128 stands for zero in the data rows.
Every row has a hidden score. How much higher is the second row's score than the first row's in each pair? 20 means about the same, 40 much higher and 0 much lower. The score is a weighted sum of the row's numbers plus the product of two more (or one squared), each taken from its middle value.
[112 148 140  91 149 127  96  97 161  72 105 163 118 146 156  96 102 102 105 104 112 129 115 120]
[112  53 109  91 149 101 126  97 130 134 105  85 118  90  93  96 102 102 105 104 112 102 115 120] ~ 9
[144 148 140 151 117 154 156 158  98 134 168 111 144 118 125 188 102 165 105 136 112 129 115 120]
[144 148 140 151 117 154 156  66  98 103 168  85  93  90  93 188 102 197 105 104 112 102 115 120] ~ 20
[144 148 140 151  85 154 156 127 130 164 137 137  93 175 156 188 133 165 105 104 112 102 115 120]
[144 148 140 151  85 154 126 158 130 164 137 137 169 118 125 127 197 165 168 136 112 102 178 120] ~ 9
[144 148 140 151 149 127 156 127 161 164 137 137 169 118 156  96 165 102 168 136 143 155 210 120]
[144 117 109 151 149 154 126 158 161 164 105 163 118 175 188  96 165 133 137 199 143 181 178 183] ~ 30
[144 148 140 151 149 154  96 158 161 164 137 163 144 175 125 158 165 133 137 167 112 181 147 120]
[144 117 140 151 149 101 156 127 130  72 105  85 169 118  93 127 133 102 168 104 112 102 147 120] ~ 20
[144 148 140 151 149 154 156  97 130 103 168 111 118 118 125 127 133 165 137 104 143 102 115 120]
[144 148 140 121 117 154 156  97  98 134 137 137 169 146 156  96 102 102 105 104 112 102 115 120] ~ 25
[144 148 109 151  85 154 126 158 130  72 105 137 118 146 156  96 102 102 105 104 112 102 115 120]
[144 148 140 151 117 154 156 158 161 134 137 163 144 146 156 127 102 102 137 104 112 155 115 120] ~ 17
[112  85 140  91 117  74  66  66 130  72  73  85  93  90  93  96 102 102 105 104 112 102 115 120]
[144 117  77 121 149  74 126  97  98  72 105  85 169  90 125 158 102 102 168 104 112 102 147 120] ~ 17
[144 148 140 151 149 154 156 158 161 164 168 163 144 146 156 158 133 133 105 136 143 181 115 152]
[112 148 140  91  85 101  96 158 161 134 105 163  93 175 125 127 102 133 105 104 112 155 115 152] ~ 16
[144 148 140 151 117 154 156 158 130 134 168  85  93 175 125 158 165 165 105 167 112 181 115 120]
[112 117 109  91 149 127 126 127 130  72 137 111 118  90  93  96 133 133 105 136 112 102 115 120] ~ 25
[144 148 140 151 117 154 156 127 161 164 137 111  93  90 125 127 102 133 105 104 112 102 115 120]
[144 117  77 121  53 127  96  97 130 103 137  85  93  90 125 127 102 102 105 104 112 102 115 120] ~ 20
[144 117 140 121 149  74  96  97  98 164 105 111 118  90 125 127 197 133 168 136 143 129 147 120]
[112  85 109  91 117  74  96  66  66  72 105  85  93  90  93  96 133 102 105 104 112 102 115 120] ~ 26
[144 117 140 121 117 101  66 127  98 103 105 137 144 118 156  96 133 102 168 104 143 102 115 120]
[144 117  77 151  85  74  66 158 161 164 137 163  93 175 188  96 102 102 105 136 112 181 115 120] ~ 8
[144 148 140 151 117 154 156  97 130 103 168 111  93 146  93 158 133 197 105 136 143 102 115 120]
[144 148 140 151 117 154 126 158 130 103 105 111  93  90 156 127 102 102 105 104 112 102 115 120] ~ 23
[ 81 117 109  61 149  74 126 158 130 164  73 111 169 146 125  96 133 102 105 167 112 102 115 120]
[144 117 140 151  85 101 156 158 130 103 137 111  93 118  93 127 133 102 137 104 143 102 115 152] ~ 13
[144 148 140 151  85 154 126  97 161 134 137 111 118 118  93 127 165 133 168 136 143 129 147 120]
[ 49  53  45  61 117  74  66 127 161 134  73 163  93 175 156  96 133 102 105 104 112 155 147 152] ~ 22
[144 148 140 151  53 127 156 158 161 164 168 163  93 146 188 158 102 133 105 199 112 181 115 120]
[144  85 140  61 149  74 126 127  98 134 105 111 169  90 125  96 102 102 137 167 175 102 178 120] ~ 29
[144 148 140 151 149 154 156 158 161 164 168 163 169  90 188 188 165 197 137 199 175 181 147 120]
[ 49  53 109  61 117  74  66  97  66 134  73 137 118  90  93  96 102 102 105 104 112 102 115 120] ~ 19
[112  85 109  61  85  74  96  97 161 103  73 137  93 175 125  96 133 102 105 136 112 102 115 120]
[144 117 140 121 149 154 126 127  98 134 137 137 144 146 125  96 102 102 137 104 112 102 115 120] ~ 20
[144 148 140 151  85 154 126 158  98  72 137 111  93  90  93 158 102 102 105 104 112 102 115 120]
[ 49  53  77  61 149  74  66 127 161 134  73 137  93 146  93  96 102 102 105 104 112 102 115 120] ~ 29
[144 148 140 151 117 154 156 158  66  72 105 137  93 146 156 127 133 133 105 136 112 102 147 120]
[144 117 140 151 149 154 126  66  66 103 105  85 118  90  93  96 133 102 105 104 112 102 115 120] ~ 20
[144 148 140 151  85 154 156 158 130 134 137 163  93 175 125 127 102 197 105 136 112 155 115 152]
[144 148 140 151 117 154 156 158 130 134 105 137  93 146 125 158 102 165 105 104 112 102 115 120] ~ 26
[144 148 140 151 117 154 156 158  98 164 137 111 169 118 156 158 165 133 168 104 112 155 115 120]
[ 81  53 109  61 149  74  66 127 161 164 137 163 118 146 125  96 133 102 105 104 112 155 115 183] ~ 25
[144 148 140 151 149 154 156 158  98 134 168 163 169 118 125 158 133 165 137 104 175 181 147 120]
[144 148 140 151 149 154 156 127 130 134 168 163 169 118 156 188 197 133 200 136 175 155 210 152] ~ 15
[112 148 109 151 117 101 126 158 130 103 168 137 118 146 125  96 133 165 137 104 175 155 115 152]
[112 148 140 151 149 154 156  97 130 103 105  85 169 118 125 127 133 165 137 104 143 102 147 120] ~ 19
[144 148 140 121 149 127 126 127 130 103 137 163  93 146  93  96 133 133 105 104 112 102 115 120]
[144 148 140 151 149 154 156 158 130 164 168 137 144 175 188 188 165 165 168 167 143 181 115 183] ~ 26
[144 148 140 151 117 154 156  66  98 134 168  85  93  90  93  96 102 133 105 104 112 102 115 120]
[144 117 140 151 149 127 156 158 130 134 168 163  93 146  93  96 102 102 105 104 112 102 115 120] ~ 21
[144 148 140 151 149 154 126 127 161 134 168 163  93 146 156 158 102 102 105 136 112 181 115 120]
[144 148 109 151 149 127  96  97  98  72 137 137  93 146 125 127 102 102 105 104 112 129 178 152] ~ 19
[144 148 140 151 149 127 156 127 161 134 137 137  93 118 125 127 102 133 105 104 112 102 115 120]
[ 49  53  45  61  85  74  66 158  98 103  73  85  93  90  93  96 102 102 105 104 112 102 115 120] ~ 33
[144 148 140 151  85 154 156 158 130 164 137 163 118 175 156 127 133 165 105 199 112 181 115 120]
[ 81 148 109 121 149 127  96 158  98 103  73  85 144 118  93  96 133 102 137 136 112 102 115 120] ~ 22
[144 148 140 151 149 101  96  66 130 103 137 111 118 118 125  96 133 102 105 104 112 102 115 120]
[144 148 140 151 117 154 156 127 161 164 168 163  93 175 188 158 133 165 105 136 112 181 115 120] ~ 23
[ 81 117 140 121 149 127 156  66  66 103 168 111 169  90  93 127 133 102 105 104 112 102 115 120]
[144 148 140 151 117 154 156 158 130 103 137 137 169 146  93 188 102 133 105 104 112 155 115 120] ~ 7
[144 117 109  91 117 101  66 127 161 134 105 163 144 118  93  96 133 133 137 104 143 102 115 120]
[144 148 140 151 149 154 126 158  98 134 168  85 169 118 156 188 133 165 168 104 175 102 115 120] ~ 25
[ 49  53  77  91 149  74  66 127 130 103  73 111 169 175 125  96 165 102 137 104 175 102 178 120]
[144 148 140 151  85 154 156 127 161 103 168 137  93 118 125  96 102 133 105 104 112 102 115 120] ~ 5
[144 148 140 151 149 154 126 127 130  72 168 163 118 118  93 158 102 165 105 104 112 102 115 120]
[144 148 140 151  85 154 156  97  66  72  73  85 118  90  93 158 133 133 105 104 143 102 115 120] ~ 21
[144 148  77 151 149 154 156  66  66  72 168  85 169  90  93 188 197 133 200 104 175 102 210 120]
[144 148 140 151 117 127  96 158 161 134 105 163  93 146 156  96 133 133 105 136 112 181 115 152] ~ 27
[144 148 140 151 149 154 156 127 130 164 168 111 118 118  93  96 165 165 105 104 112 102 115 120]
[144 117 140  91 149 101 126  66 130  72 105  85 169  90  93 127 197 102 168 136 175 102 178 120] ~ 19
[144 148 140 151 149 154 156  97 161 134 105  85 169 118 125 158 197 133 200 104 207 102 147 120]
[144 148 140 151  85 154 156 127  98 134 137  85  93  90  93 188 102 197 137 104 112 102 115 120] ~ 15
[ 49  53 109 151 149  74  96 158 130 103 105 137 144 175 156 127 133 102 137 136 112 129 115 120]
[144 148 140 121 117 127 156  66  66 103 137  85  93  90  93 127 102 133 105 104 112 102 115 120] ~ 30
[ 49  85  77  61 149  74  66 127 130 103  73 137  93 118 125  96 102 102 105 136 112 102 115 120]
[112 148 140 151  85 154 156 158  66 103 168  85  93  90 156 188 102 102 105 104 112 102 115 120] ~ 23
[144 117 140 151 149 154 126 158 161 134 137 163 169 146 156 158 133 133 137 104 112 155 115 120]
[144 148 140 151 149 154 156 127 161 103 137 163  93 146 188 188 102 197 105 136 112 129 115 120] ~ 27
[144 148 140 151 149 154 156  97 161 103 137  85  93  90  93 188 102 165 105 104 143 102 115 120]
[144 148 140  91 117 101 126 158 161 134 137 137  93 175 156  96 102 102 105 104 143 181 115 152] ~ 19
[144 148 140 151 117 154 156 158 161 164 168 137  93 118 125 158 133 197 137 104 112 181 115 120]
[144 148 140 151 149 127  96 158 161 134 137 137 169 146 125  96 197 102 200 136 207 102 147 120] ~ 28
[144 148 140 151 149 154 156 127 161 164 168 163 118 175 125 127 165 197 137 167 175 155 147 120]
[112  53 109  61 149 101  66  66  98 103 105  85 118  90  93  96 165 133 137 104 112 102 115 120] ~ 29
[144 117 140  61 149 127 126 158 161 164 168 163 144 146 156 127 197 102 137 104 207 102 147 152]
[144 117 140 151 117 154 156 158 161  72 137 137  93 118 156 127 102 133 105 136 112 102 115 120] ~ 11
[144 148 140 151 117 154 156  97 130 134 137 137  93 118 125 158 133 165 168 104 112 102 115 120]
[112 148 140 151 149 154 126 158 130 164 105 163 169  90 156 127 165 102 168 104 143 102 147 183] ~ 26
[144 148 140 151 149 154 156 127 130 164 168 163 118 146 125 127 133 197 105 136 112 129 115 152]
[144 148 140 121 149 127  96 127  98 134 105 137 169 118  93 127 197 102 200 104 175 102 210 120] ~ 17
[144 148 140  91 149 127 156 158 161 164 105 163 169 146 188 158 133 165 200 167 143 181 147 152]
[112 117 140  61 117  74 126 158 161 103 168 137  93  90 125  96 102 133 105 104 112 129 115 120] ~ 17
[144 148 140 151 117 154 156 127 161 134 168 111  93 146 125 188 102 165 105 136 112 102 115 120]
[144 148 140 151 149 154 156 158 130 164 168 163 144 146 156 127 165 197 168 167 143 181 178 152] ~ 15
[144 148 140 151 117 154 156  97  98 103 168 111 144 118 125 188 165 197 105 136 112 102 115 120]
[ 81  53 140  91 117  74  66  97 130  72  73  85 144  90 125  96 133 102 105 104 112 102 115 120] ~ 18
[144 148 109 151 149 154 156 158 161 103 137 111 169 118 125 158 133 197 137 104 112 102 115 120]
[144 148 140 121 149 154 126  66  98 103 105  85 169  90 125  96 197 102 168 104 143 102 115 120] ~ 34
[144 148 140 151  53 154 156 158 130 164 168 163  93 175 156 188 102 102 105 104 112 129 115 152]
[144 148 109 151 149 154 156 127 130 103 105  85  93  90 125 127 102 133 137 104 112 102 115 152] ~ 13
[144 148 140 121 149 154 126 158 161 134 105 137 144 146 156 127 133 102 137 136 143 155 115 120]
[112 117 140  91 117  74  96  97  66  72 137  85 118  90  93  96 197 102 105 104 143 102 115 120] ~ 24
[144 117 140  91  85  74 126 158 161 164  73 137  93 146 156 127 133 102 105 104 112 155 115 120]
[144 148 140 151 117 154 156  97 130 103 168  85 169  90  93 127 102 102 105 104 143 102 115 120] ~ 19
[112  85 140  91 117 127 126  66 161 134 105 111  93 118 125  96 102 102 105 136 112 102 115 120]
[ 81  53 109  61 149  74  66 127 161 103 137 163 118 175 125  96 102 102 105 136 112 102 147 120] ~ 17
[144 148 140 151  85 154 126 158 161 164 137 163 118 175 156 188 133 102 105 136 112 181 115 120]
[144 148 140 151 149 154 156 127 161 164 168 137 169 146 188 158 102 102 137 167 143 155 178 120] ~ 22
[144 148 140 151 149 154 156 158 161 103 168 163  93 175 125 188 102 197 105 104 112 129 115 152]
[144 148 140 151 117 154 156 158 161 134 168 163 169 118  93 158 133 165 137 104 143 129 115 120] ~ 17
[144 148 140 151 149 154  96 127  98 134  73 163 169 118  93 158 165 165 168 199 175 129 147 120]
[144 148 140 121 149 154 126 158 130 134 105 137 144 146  93 158 102 133 137 136 112 102 115 152] ~ 26
[144 117 140 151 149 127 126 158 130 103 105 111 118 118 156 158 133 133 105 104 112 129 147 120]
[ 81  53 109 121 117 101  96 158 130 103  73 137 169 118 125  96 102 102 137 167 112 102 178 120] ~ 27
[144 148 140 151 149 154 156 127  98 164 168 137 169 118 125 188 197 197 200 104 112 102 178 120]
[144 148 140 151  85 127  96  66  98 103  73  85  93 118  93 127 133 102 105 104 112 102 115 120] ~ 22
[144 148 109 121 117 101 126 127  98  72 137 111 118  90 156  96 102 133 105 104 112 102 115 120]
[144 148 140 151 149 154 156 158 161 134 168 163 144 146  93 158 133 197 105 136 112 129 115 120] ~ 4
[144 148 140 121 149 154 126 127 130  72 105 111 144  90 156 188 102 133 137 104 143 102 115 120]
[ 81 148 109 121 149 127  96 127  98 164 105 137  93 118 156  96 102 133 105 136 143 129 115 152] ~ 22
[112  53 140 121 149 101  96 158 161 134 105 163  93 146 156  96 102 133 137 104 112 102 115 120]
[ 49  53 140 121 149  74 126 158 161 134  73 163 169 146 156  96 197 102 200 199 143 155 147 120] ~ 12
[144 148 140 151 149 127 126 158 161 164 137 163 118 175 188 158 102 165 105 199 112 181 115 183]
[ 81  85  77  91 117  74  66 158 161 164  73 163 118 175 125  96 133 102 105 199 112 181 115 183] ~ 16
[ 81  85 140  91 117 127 126 158 130 134  73  85  93  90 156  96 102 102 105 136 112 102 115 120]
[144 117 140 151 149 127  96 158 161 164 105 163 144 146 188  96 133 102 137 199 112 181 115 152] ~ 16
[144 148 140 151 117 154 156 158 161 134 137 163  93 146 156 188 102 197 105 136 112 102 115 120]
[ 81  53 109  61 149  74  66  66  66  72  73  85 169  90  93  96 165 102 168 104 143 102 115 152] ~ 29
[144 148 109 151 149 154 156 158 130 103 137  85 169 118 125 158 133 165 168 104 143 102 115 120]
[144 117 109 151 149 127 126  66 161 103  73 163 144 146 125  96 165 102 137 136 112 102 115 120] ~ 16
[144 148 140 121 117 154  96 158 161 134 105 137 144 118 125 127 133 133 105 104 112 129 115 120]
[ 81  53  77  61 149  74  66  97 130 164 105  85 144  90 125  96 102 102 105 136 175 102 115 120] ~ 35
[ 81  53 109  91 117  74  66  97  66 134 105  85  93 118  93  96 102 102 137 104 112 102 147 120]
[144 148 140 151 149 154 156 158 161 103 137 137 169 118  93 158 133 102 168 104 207 102 115 120] ~ 25
[112 148 140 121 117 154 126  97  66  72 137  85 169  90  93 127 133 133 105 104 175 102 115 120]
[144 148 140 151 149 154 156 158 161 164 137 163 144 146 125 188 102 133 137 167 112 181 115 152] ~ 13
[112 148 140 151 149 154 156 158 130 164 168 163 144 118  93 158 102 133 137 104 112 129 115 152]
[112 117 140  91  53  74  66 158 130 164 105 163  93 146 188 127 102 102 105 167 112 181 115 152] ~ 26
[144 117 109 151  85 101 126 158 130 164 137 111  93 118 156 127 102 102 105 104 112 102 115 120]
[ 49  53  77  61 149  74  66 158 161 134 105 163 169 146 188  96 165 102 168 104 175 129 210 120] ~ 9
[112 117 109  61 117  74  66  97 130  72 105  85  93 118 156 127 133 102 105 104 112 102 115 152]
[144 148 140 151  85 154 156  97 161 103 137 111 118  90 188 158 133 133 105 104 112 102 115 152] ~ 22
[144 148 109 121 149 127  66 127 130 134 137 163 144 118 125  96 197 102 105 199 112 181 147 152]
[144 148 109 121 149 127 156 127 130 164 168 163 169 118 125 158 133 102 137 104 143 155 178 120] ~ 5
[144 148 140 151 149 127 156  97  66 134 137  85 118  90  93 127 102 102 105 104 112 102 115 120]
[ 81  85 109  91 149 101  66 127  98 134 105 137  93 118 125  96 133 102 105 104 143 102 115 120] ~ 24
[144 148 140 151  85 154 126 158 161 134 137 163 169  90  93 188 102 102 105 167 112 129 115 120]
[144  85 140 121 149 154 126 158 161 134 168 163 118 146  93 127 133 102 137 199 143 181 115 120] ~ 20
[144 148 140 151 149 154 156  66  98 134 168  85 169  90  93 158 133 133 137 104 143 102 147 120]
[144 148 140 151 117 154 156 127  66 103 137  85  93 118  93 158 102 133 105 136 112 102 115 120] ~ 27
[144 148 140 151 149 154 156 158  66 164 168 137  93 175 188 127 133 165 105 136 112 181 115 120]
[ 81  85 140  61 149  74  96  66  98  72 105  85  93  90  93 127 102 102 105 104 112 102 115 120] ~ 11
[112  85 109  91 117 101 126  97 161  72 105  85 169  90  93 127 165 102 137 104 112 102 115 120]
[144 148 140 151 149 101  96  97  66 103 105  85  93 118 125  96 133 102 105 104 112 102 115 120] ~ 26
[144 117 140 151 117 101 126 127 161 134 105 111  93 118 125  96 102 102 105 104 112 102 115 120]
[ 81  85 140  61  85  74 126 127  66 134  73  85 144 118 188  96 133 102 105 104 112 102 115 120] ~ 25
[144 148 140 151 149 154 156 158 130 164 168 163 118 146 125 188 133 165 105 136 112 181 115 152]
[144 148 140 121  85 127 126 158  66 164 137 111 118  90 125  96 102 133 105 104 112 102 115 120] ~ 24
[144 148 140 151 149 154 126 158 130 134  73 163 169 175 156  96 133 133 137 136 143 129 115 120]
[144 148 140 151  53 154 156  97 130 103 105 137  93 146 125  96 102 165 105 104 112 129 115 120] ~ 19
[144 148 140 151  85 154 156  66  98 134 137 111 144 118  93 158 133 133 168 104 175 102 147 120]
[144  85 140 151  85 101 126 158 161 164 168 137  93 146 188  96 102 102 105 199 143 181 115 120] ~ 17
[144 148 140 151 149 154 156  66 130 134 137 163 144 118 156 127 165 197 105 104 143 102 115 120]
[144 117 140  91 149 101  96 158 130 164 137 163 169 175 156  96 102 102 200 199 175 181 147 120] ~ 6
[ 81  53  45  61 117  74  66 158 161 134 105 163  93 175 188  96 102 102 105 167 112 155 115 120]
[144 148 140 151 149 127 156 158 161 164 168 163 169 175 156 188 102 165 200 167 143 181 115 120] ~ 10
[144 148 140 151 117 154 156 158 161 134 137 163  93 146  93 127 102 133 105 136 112 155 115 120]
[112 148 140  91 117 127 126  66  98  72  73  85  93  90  93 127 102 102 105 104 112 102 115 120] ~ 26
[112 148 140 151 149 154 126 158 130 134 137 163 169 146  93 158 133 102 168 136 112 155 147 120]
[144 148 140 151 117 154 156 158 161 164 168 163  93 175 156 127 102 165 105 136 112 181 115 120] ~ 24
[144  85  77  61 149  74 126 127  66 134 105  85 169  90  93  96 102 102 137 104 143 102 115 120]
[144 117 140 121  85 127 126 158 130 164 105 111  93 146 156 127 102 102 105 136 112 129 115 120] ~ 26
[144 148 140 151 149 154 156 158 161 164 137 163  93 175 188 158 102 133 105 199 112 181 115 183]
[144 148 140 151 117 154 126 127 130 103 168 111  93 118  93 127 102 102 105 104 112 102 115 120] ~ 15
[144 148 109 121 149 127  96 127 130 134 105  85 144  90 125  96 133 133 105 104 112 102 115 120]
[144 148 140 151 117 154 156  97  66 134 105  85  93  90  93 158 102 165 105 104 112 102 115 120] ~ 24
[112 117 140 121 149 127 126  97  66 134 105  85  93  90  93  96 102 102 105 104 143 102 115 120]
[144 148 140 151 149 154 156 127 130 103 168 111  93 118  93 158 133 165 105 104 112 102 115 120] ~ 13
[ 49  53  77  61 149  74  96 158 161 164  73 163 144 175 156  96 102 102 137 136 143 155 178 120]
[144 117 140 121 149 101  96 127 130  72 105 111 169 118 125  96 133 133 168 104 112 102 147 120] ~ 8
[112 148 140 151 149 154 126 158 161 164 137 163  93 118 125 127 133 102 105 104 143 102 115 120]
[144 148 140 151 117 154 156 158 161 164 168 163 118 175 125 158 102 197 105 199 143 181 115 120] ~ 13
[144 148 140 151 117 101 156 127  98 103 137 137 144 146 125 158 133 133 105 104 112 102 115 120]
[144 148 140 151 149 154 156 158 130 164 137 137 169  90 125 188 133 165 200 136 143 102 178 120] ~ 29
[144 148 140 151  85 154 156 127 161 134 137 163  93 146 125 158 165 165 137 167 112 181 115 120]
[144 117 140 121 149 101  96  66  66 103 105  85 144  90  93 127 165 133 137 104 112 102 115 120] ~ 28
[144 148 140 151 117 154 156 127 130 164 105 163  93 118  93  96 133 102 105 136 112 129 115 120]
[144 148 109 151 149 154 126  66  66  72 137  85 118  90  93  96 133 102 137 104 143 102 115 120] ~ 25
[144 117 140  61 117  74  66  66  66  72 105  85  93  90  93 127 102 102 105 104 112 102 115 120]
[144 148 140 151 117 154 156 158 161 103 168 163 118 118 156 158 102 133 137 136 143 155 115 120] ~ 14
[ 49  53 140  61 149  74  66  97  98 164 105 111 144 118  93  96 165 102 168 136 143 102 115 120]
[144 148 140 151 149 154 156  97  66  72 168  85 144  90  93 127 165 197 168 104 175 102 115 120] ~ 28
[144 148 140 121 117 154 156 158 130 164 168 163 118 146 156 127 102 102 105 167 112 181 115 152]
[144 148 109 151 149 154 126 127 130 164 168 163 169 146 156 158 165 133 137 136 112 155 147 120] ~ 10
[144 148 140 151  85 154 126 127  98 103 105  85 169 118 125 127 102 102 137 104 112 102 115 120]
[ 81  53 109  61 149  74  96  97  66 103 105  85 169  90  93  96 165 102 200 104 143 102 147 120] ~ 21
[112 117 109  91 149  74 126  66  98 134 105  85 169  90  93  96 133 102 200 104 143 102 178 120]
[144 148 140 151 149 154 156 127  98 134 105  85 169  90 125 127 165 102 168 104 143 102 147 120] ~ 25
[144 148 109 151 149 127 126 127 130 164 137 163 169 146 188 188 133 133 200 199 143 181 147 120]
[144 148 140 151  85 154 156  66 130 134 137  85  93 118  93 158 102 197 105 104 112 102 115 120] ~ 21
[144 148 109 151 117 127  96  66  66 134 105 111  93  90  93  96 102 102 105 104 143 102 115 152]
[112 117 109 121 117 101  96 127 130 164 105 137 118 146 156 127 102 133 105 136 112 129 115 120] ~ 16
[112 148 109 121 117 154  96 158 161 164 105 163 169 146 125  96 102 102 137 104 112 155 115 120]
[144 148 140 151 149 154 126 127 130 164 137 137 118 146  93  96 133 165 105 104 175 102 115 120] ~ 29
[ 81 117 140  91 149  74  96 158 161 164  73 111 144 175 125  96 165 102 168 199 207 181 147 152]
[144 148 140 151 117 154 156  97  98 134 137 111 144  90 125 158 165 165 168 104 175 102 147 152] ~ 17
[144 148 140 151 149 154 126 158 130  72 168  85 169 118  93 188 133 197 105 104 143 102 115 120]
[ 81  53 109  91 149  74  96 127 161 164 105 163 169 175 156  96 102 133 137 136 143 181 115 120] ~ 20
[112 148 109 121 117  74 156 127 161 164  73 111  93 175 125  96 102 102 105 167 112 155 115 120]
[112 117 140 151 117 154 156 127 161 164 137 163 144 175 188 127 102 102 105 199 112 181 147 183] ~ 14
[144 148 140 151  85 154 156 158 161 134  73 163  93 175 156 188 102 102 105 199 112 181 115 152]
[144 148 140 151  85 154 156  97 130 164 168 137  93 146 125 188 133 133 105 104 112 102 115 120] ~ 22
[144 117 109 151 149 154 156 158 161 134 105 163 144 175 125 158 133 165 105 104 112 181 147 120]
[112 117 140 151 117 127 156 158 161 134 168 163  93  90 156  96 102 102 105 104 143 102 115 120] ~ 29
[144 148 140 151 149 101  96  66  98  72 105  85 118  90  93 127 133 133 137 104 143 102 115 120]
[144 148 109 121 149 101 126 158 161 164 168 137 169 175  93  96 197 102 105 136 175 102 115 120] ~ 39
[144  85 109  91 149  74 126  66  66 134 137  85 169  90  93 127 165 102 200 104 143 102 147 120]
[144 148 140 151 149 154 156  97 130 103 168 111 169 175 125 188 102 165 137 104 112 129 147 120] ~ 15
[144 148 140 121 149 154 126 158 161 164 168 163 169 118 125 188 165 102 137 167 143 129 147 120]
[144 148 140 151 149 154 156 158 130 134 105 163 169 146 156 158 133 133 105 136 112 181 115 183] ~ 28
[112 117 140 121 117 101  66  66  66 103 137  85 144  90  93  96 165 102 105 104 112 102 115 120]
[144 148 109 151  85 154 156 158 130 134 137 111  93  90 125 158 102 102 105 104 112 102 115 120] ~ 28
[112 148 140  91 117  74  96 158 130 134 105 111  93 118 188 158 102 133 105 136 112 102 115 120]
[ 81 117 109  91 117  74 126 127 161 164 105 111 169 146 125  96 102 102 105 136 143 129 115 120] ~ 24
[144 148 140 151 149 154 156 158 130 134 105 137  93 175 156  96 102 102 105 136 112 155 115 120]
[144 148 140 151 149 154 126 127  98 103 168 163 144 118  93 127 102 165 105 136 143 102 147 120] ~ 20
[ 81  85  77  91 149  74  66 127 130 134 105 111  93 175 125  96 133 102 105 167 112 102 115 152]
[112 148 140 121 149 101 126 158 161 103 105  85  93 118  93  96 133 102 105 104 112 102 115 120] ~ 10
[144 148 140 151  53 154 156 127  98  72 137  85  93  90 125 158 102 165 105 104 112 102 115 120]
[ 81  53 140  91 149  74  66 158 161 164 105 163 169 175 156  96 197 102 200 136 175 181 210 120] ~ 13
[144 148 140 121 149 154 126 158 161 164 105 163 118 175 188 127 133 133 105 199 112 181 115 120]
[112  53  77  61 149  74  66  97  66  72  73  85  93  90  93  96 102 102 105 104 112 102 115 120] ~ 22
[144 148 140  91 117 101  96  66  98 134 105 111 118 118  93  96 102 102 105 104 112 102 115 120]
[144 148 109 151 149 154 156 158 161 134 168 111  93 175 125 127 102 165 105 136 112 129 147 120] ~ 29
[ 81  85  77  91 149  74  96  66  98 134 105  85 118 118 125  96 133 102 105 104 112 102 115 152]
[144 148 140 151 149 154 156 158 161 164 168 163 169 175 156 188 197 165 105 136 112 155 178 120] ~ 13
[144 117 109 151 149 154  96 127  98 134  73 137 169  90 125  96 165 102 137 104 112 102 147 120]
[144 148 140 151  53 154 156 158 161 164 168 163 118 146 156 158 102 102 105 136 112 181 115 120] ~ 17
[144 148 140 151 149 127 126  97  98  72 137  85 144  90  93 127 197 133 168 104 143 102 147 120]
[144 148 140 151 149 154 156 158  98 134 105 137  93 146  93 127 133 102 105 104 112 102 115 120] ~ 30
[112 117 109 151 117 101 126 158 130 134  73 163 118 175 188  96 165 102 105 136 112 155 147 120]
[144 117 140 151 117 127 126 158 161 164 137 163 169 146 125  96 165 102 168 136 143 181 210 120] ~ 16
[144  85 140  91  85 127 156 127 161 134  73 111 118 146 188 127 133 102 105 104 143 102 115 120]
[144 148 140 151 149 154 156  66  98 134 105  85 169  90  93 127 165 102 200 104 207 102 210 120] ~ 13
[ 49  53 109  61 117  74  66 158 161 164  73 163 144 146 156  96 133 102 105 104 112 181 147 120]
[ 49  85 109  91 149 101  96 127 161 103 105 111 118  90  93  96 133 102 137 136 143 102 115 120] ~ 25
[144 148 140 121 149 154 156 158 161 134 105 111 169 146 188  96 197 165 200 199 175 129 210 120]
[144 148 140 121 149 154 156 127 130 164 168 163 169 118 156 127 133 197 168 104 143 102 178 120] ~ 21
[144 148 140 121 149 101 156  97 130 103 137  85  93  90  93 127 102 133 105 104 112 102 115 120]
[144 148 140 121 149 127  96  97  98 103  73  85  93  90  93  96 102 102 105 104 112 102 115 120] ~ 24
[144 148 140 151  85 154 156 127 130 134 137 163  93 118 125 158 102 165 105 136 112 102 115 120]
[144 148 140 151 149  74 126 158 161 164 105 137 169 175 156  96 197 102 200 167 175 155 178 120] ~ 14
